[[-11  56  37 -67   2  72]
 [ 35 -28   2  72  -1  -7]
 [ 53 -25  49  52 -44  50]
 [ 28 -27 -13  76  19 -40]
 [-50  52 -26 -71  52 -26]]
->
[[ 53 -25  49  52 -44  50]
 [-11  56  37 -67   2  72]
 [ 35 -28   2  72  -1  -7]
 [ 28 -27 -13  76  19 -40]
 [-50  52 -26 -71  52 -26]]

[[  0   2  11 -21  44 -19  12  -9 -49  -9  10 -17 -42]
 [ -8  -2  -2 -40   9 -39  19 -20 -54  11   5  15   1]
 [ -2   4  10 -26  28 -14  13  -8 -39  -7  12 -15 -35]
 [ -2   8   6 -30  48 -16  13  -4 -48  -4  13 -14 -27]
 [ -7  23 -16 -36  40  14   8  25 -41   4  14   2  -6]
 [  6  15   8  -1  58  19  -3  34 -11 -23  12 -36 -37]
 [ -7  35 -27  -7  16  44  -7  41 -13   8   5  15  18]]
->
[[  0   2  11 -21  44 -19  12  -9 -49  -9  10 -17 -42]
 [ -2   4  10 -26  28 -14  13  -8 -39  -7  12 -15 -35]
 [  6  15   8  -1  58  19  -3  34 -11 -23  12 -36 -37]
 [ -2   8   6 -30  48 -16  13  -4 -48  -4  13 -14 -27]
 [ -8  -2  -2 -40   9 -39  19 -20 -54  11   5  15   1]
 [ -7  23 -16 -36  40  14   8  25 -41   4  14   2  -6]
 [ -7  35 -27  -7  16  44  -7  41 -13   8   5  15  18]]

[[-21  22 -14 -16]
 [ -1   4  17  25]
 [-50  56  22 -17]
 [ -1  -3  27  15]]
->
[[ -1  -3  27  15]
 [-50  56  22 -17]
 [ -1   4  17  25]
 [-21  22 -14 -16]]

[[-29  29  16 -43 -14 -21  48  -8  51 -33 -18   1  -4  29  36   5]
 [-17  38 -13   0  47  22 -30 -27 -25 -11 -12 -52 -51  -7  51 -10]
 [ 20 -19  37  -7 -19  -9 -40 -21 -34  25  27 -10 -15  44 -27  67]
 [ 38 -14  46 -15   1 -34  34 -27  30 -22 -40  11  -9  39 -16  52]
 [-28   0  31  16 -47  43 -16   8  -6  18  24 -34 -14  40  17  28]
 [ 40 -27  -5  38  34   5 -27  -6 -34  13  -7   3  -3 -21 -36   9]]
->
[[ 38 -14  46 -15   1 -34  34 -27  30 -22 -40  11  -9  39 -16  52]
 [ 20 -19  37  -7 -19  -9 -40 -21 -34  25  27 -10 -15  44 -27  67]
 [-28   0  31  16 -47  43 -16   8  -6  18  24 -34 -14  40  17  28]
 [-29  29  16 -43 -14 -21  48  -8  51 -33 -18   1  -4  29  36   5]
 [ 40 -27  -5  38  34   5 -27  -6 -34  13  -7   3  -3 -21 -36   9]
 [-17  38 -13   0  47  22 -30 -27 -25 -11 -12 -52 -51  -7  51 -10]]

[[ 31  63 -28 -34 -27 -15 -59 -71  25  27 -31  28  43  37 -16  28]
 [ -3  -9  12  20  23  16 -27  -1 -69 -38  34  16  -3   7   2  38]
 [-27 -15 -17   6   6 -24  14  14   7 -19 -13 -12  -8  -8  49   9]
 [ 55 -60 -45 -27 -32  75  20  29  50  74 -61   0  -5 -45   5 -39]
 [ 40 -10 -22  24  28  36 -16 -18 -72 -12  11  35  25  -1  -1  46]]
->
[[ -3  -9  12  20  23  16 -27  -1 -69 -38  34  16  -3   7   2  38]
 [-27 -15 -17   6   6 -24  14  14   7 -19 -13 -12  -8  -8  49   9]
 [ 40 -10 -22  24  28  36 -16 -18 -72 -12  11  35  25  -1  -1  46]
 [ 31  63 -28 -34 -27 -15 -59 -71  25  27 -31  28  43  37 -16  28]
 [ 55 -60 -45 -27 -32  75  20  29  50  74 -61   0  -5 -45   5 -39]]

[[ -7  26 -49   2 -33  18  -8  -3  31  18  -8 -41]
 [ -9  -2  18 -36 -54   6   4  -1 -15 -39  11  49]
 [-17  -8  33 -19   6  18  37  -5  33 -29  17  -2]
 [ -9 -18   3 -10  -5   5 -10   7  -1  48   2   3]
 [ 12  41 -22   4 -11  41 -43  -1  30   7   2   8]
 [  3  12  35 -35  -2 -37 -17 -19  33  23  -6   2]
 [ -9 -41  -1  20 -58 -27   5  67 -12  12  -4 -15]]
->
[[  3  12  35 -35  -2 -37 -17 -19  33  23  -6   2]
 [-17  -8  33 -19   6  18  37  -5  33 -29  17  -2]
 [ -9  -2  18 -36 -54   6   4  -1 -15 -39  11  49]
 [ -9 -18   3 -10  -5   5 -10   7  -1  48   2   3]
 [ -9 -41  -1  20 -58 -27   5  67 -12  12  -4 -15]
 [ 12  41 -22   4 -11  41 -43  -1  30   7   2   8]
 [ -7  26 -49   2 -33  18  -8  -3  31  18  -8 -41]]

[[-12 -36  -4  19 -15   1 -20 -72  17  17 -47]
 [-12 -35   3   4  -3   2 -15 -58  22  35 -43]]
->
[[-12 -35   3   4  -3   2 -15 -58  22  35 -43]
 [-12 -36  -4  19 -15   1 -20 -72  17  17 -47]]
